A single turn carries every row of the set below to another of its rows. Some are shown first; where does it send the rows asked next?
Z_622: [ -3 -14  -2   6 -16   2  -4   4 -20 -10   2   1  19  -2   4 -10 -15   4
   4 -10 -20   5 -18   5   2   7  -7  10  -1]
Z_94: [-11  -2 -15  11  -7  19   4   1 -16 -19   7   7   6   9  15   6   1   7
  -4   0 -14   7   0  18  11  -4   7   1  13]
Z_811: [  1  10  -7 -15  11  15 -13   4   0 -10   0 -16   3   4   5  -9   3  -8
   4   9   6  -4   7  12   3 -18 -14  -1  -9]
Z_705: [-21 -20   1   0   0   3  -9 -14   0  -9   0 -16  23   8  14  -8  -7  -2
   1  -4  -7  -5  -8   3  15  -3  13   5   2]
Z_728: [-18 -24 -19   3   2  -8  21  -1  -3  -4 -13  -9   4  -2  13   4   1   0
  -4   6  -7 -10   3   3  -8 -10   1  -9  11]
Z_51: [-15   1  -8   7  -7 -11  10  -3  -2 -14 -13  -1  17  -1  11  -5  10  18
  -3   3   6 -23  -1   0  -1   6   1  -8  -1]
Z_858: [ 12  23   1  10  -6  -3  -4   5 -19   2 -14 -12   2   4  -5   6  -5   9
   4  -3   7  11  13   6   6  -7  11  -8  -3]
Z_491: [ -7  -2  -1   8 -16 -29  12  -4 -10  -5  -2  -9 -10   4 -11  -8   3  -7
   0  -3 -10  -2   3  -5  14   8  -1  -4  -4]
Z_354: [ -8 -18   0   8   9  -7   5  -8 -10   1  12  -7  17   8   4   4  -4 -22
  -8   9  -7  12  -9   2  13   0   5  -4   6]
Z_823: [-21  -9   1   3  -6   5  -5  -7   5  -8   4 -20  20  12  10  -3 -11   8
   3  -7   2  -3 -12  -1  19   6  14   5  -1]
Z_102: [-18 -23   0   5  -4 -14  13 -11  -6  -2  -8   3  11  -3  12  -9   1  -4
   4   6   3 -18   9  -1   6   0   7   4  10]
Z_389: [-10  -5 -22  -4 -21 -14  10  -2 -11  -4  -3  -6 -14  -4  -9 -12   5   8
   7 -12 -11   1 -11   2  -5   2   1  -2   3]
Z_78: [ -4   9  -5  13 -11 -16  21  -3 -13  -9  -7   7   1   0   8  -3   6   6
  -8   5 -10 -11  20   4  11   3  -3  -7   5]
Z_976: [ -7   9   0 -11  12   7 -19  -6  -1   2   9  -4   5  -1  -4  -5  -1  -5
  -7  21 -10  -8   9  16  -1  -7  -8   2 -13]
Z_208: [-22 -12  -5  12  -1 -15  21  -3 -14 -18  -7   2  -3  -7   6  -6  -6  -9
   8  -1 -15  -4  12   5   2  -8   1   0   7]
Z_202: [-14 -27 -17   3  -4 -13  11  -2  -5 -13  -1  -3  -4  -9  11 -14  -2  -3
   8 -12   1  -9  -9  -1  -2  -9   2  -1  11]
Z_183: [ 11   7  -5  -3  -6  14  -4 -11  -5   4 -10  -2  -6  12  -3   4  -5  12
   2  17   7 -10 -14 -10   3  -1  -5 -11 -14]
Z_753: [ -5  -6 -10 -10   3  11 -11  -7  -4  -6 -10  -9 -10  -6  -5 -14 -17   9
  21   1   4 -10  -3   7 -13 -19   3   0  -9]
Z_863: [  8  -5  -5   5   6   3   1  11 -17  -6   6  -1 -14 -11  -8 -13 -18  -4
  -3  15  -4  -2  21  10   1 -10 -10  -2  -5]
Z_713: [-13  -9 -11   6   4  16  10 -10 -19 -19   7   1   8   4  18   0  -1  -3
   1   0 -15   8   5  16   9 -10   5   4  13]
Z_225: [  1 -11   0  -7  -1  -8 -16   5   0  13  -8  -6 -15  -1 -15 -10 -19 -17
   0   6  -3  -4   0   5  -1 -15   3  -7  -6]
Z_627: [  5   6  -9 -14   7   1 -28   3   1   7   8 -15   7  -7   3 -12   0  -2
  -6  -3   0  -2   5  18   0 -15  -1   0  -3]
Z_989: [  7  14   3  -7   9  -1 -24  -9 -12  -3   3   2   3  -3   0  -8   0 -14
  10   2  -7  -2   3  14   2 -18  -6  -1 -10]
Z_825: [ -7   4  -8   0  22   4  -4  -6   3   2   0  -2  -4  -3   4   5 -15   9
  -7   6   9 -12   9  14 -12 -20  13  -9  -1]
Z_271: [  6  12  -8  -8  17  -1 -13  -5  -7  -1  11 -23   3  -8  -4  -6  -9  -2
   4   3  -9   6   3   9  -5 -15 -12  -3 -15]
Z_284: [ -7   9  -6   0 -10   4  -5  10   1  -9  10 -14  -6   4 -12 -15 -15  16
  -4  -3  13   6  -5   1  16   6   5   7  -9]
Z_247: [-13   2 -21  -7  -6 -11  18  -4   5   5 -11  -4   0   3   4   0   8   8
  -3  -6   7  -8 -16  -3  -8  -4   5 -15   7]
Z_61: [ -5   8 -19  -1 -13  15 -13  15  -5  -7  -7   9 -10  11  -7   4   0  10
 -13   6  -5   4  -9  11   4 -10   6 -13  -2]
Z_792: [  2  16   8   5   0   0  -8  -5 -11  -4  -8   7   1   0   0   3 -17  19
 -14  -8  -2 -12  -5  12  -8   6   0   6 -14]
Z_826: [ -9 -10 -12  -5   2   7  17  -7   0   8  -4 -11  13   5  17  -2 -16  -9
  -4  -1 -20  13  -5   2   6 -18   1  -5  11]
Z_245: [ -1   9 -15   1 -15  11 -18  19  -1  -5  -9   5 -14   6  -8  -4  -2   6
 -13   1  -5  -1 -11   8   5  -9   2 -13  -2]
Z_487: [ -6 -22  -7   3  -8   3  -3   0 -18 -12   2  -2  21  -6   9 -18  -9  -7
   8  -5 -17   9 -13   7   4  -4  -5   8   6]
Z_804: [  9   6  -2  -1  -4   9  -3 -11  -9   3  -4   6   3  12  -2   4  -7  10
   0  17  11  -9 -17 -11   9   3  -4 -12 -15]
Z_715: [ 13  18  -1   6 -12  -5  -2   2 -15   9 -13 -15   2   7  -2   6 -13   9
   1  -2   4  14  10   6  13  -8  11  -8  -2]
Z_155: [  4  14   5   8  -5  -1  -6  -1 -17  -8  -9   7   5  -3   3   2 -23  19
 -12  -8  -8  -7  -6  13  -4   4  -4   3 -14]
Z_862: [  4  -6   4  12  13  -4 -18   5 -13 -14  -1  -5   7  -4  -1  -6  -4  -1
   3  11  18 -15  17   7   4 -11   8  -8  -7]
Z_791: [ -1  13  -5   4  -6   3  -3  12   0  -3  13 -13  -7  -2 -15 -16 -14  14
  -6   2  11   6   0  -3  14   7   3   1  -9]
Z_646: [-16 -23 -13   9  -4 -23  11 -10  -7   5   3  -9  -3  -7  -2  -4  -2  -8
   6   4 -12   1   3  -4   5  -6  12  -9  10]
Z_720: [  1 -10   2  12   0  -2   8  -5 -10   3  10  -2  14  17   2  12  -4 -15
  -6  12  -3   9 -13  -6  18   5   1  -7   2]
Z_330: [ -1   2 -11  -2  -8   8  16  -2  -4  14  -8 -10  10   9  15   6 -17  -1
   1  -9 -17  16  -6   2   8 -14   5  -6  11]

Z_826 turns into Z_487
Z_208 turns into Z_102
And these:
Z_61 turns into Z_284
Z_247 turns into Z_389
Z_989 turns into Z_976
Z_862 turns into Z_825
Z_245 turns into Z_791
Z_94 turns into Z_823

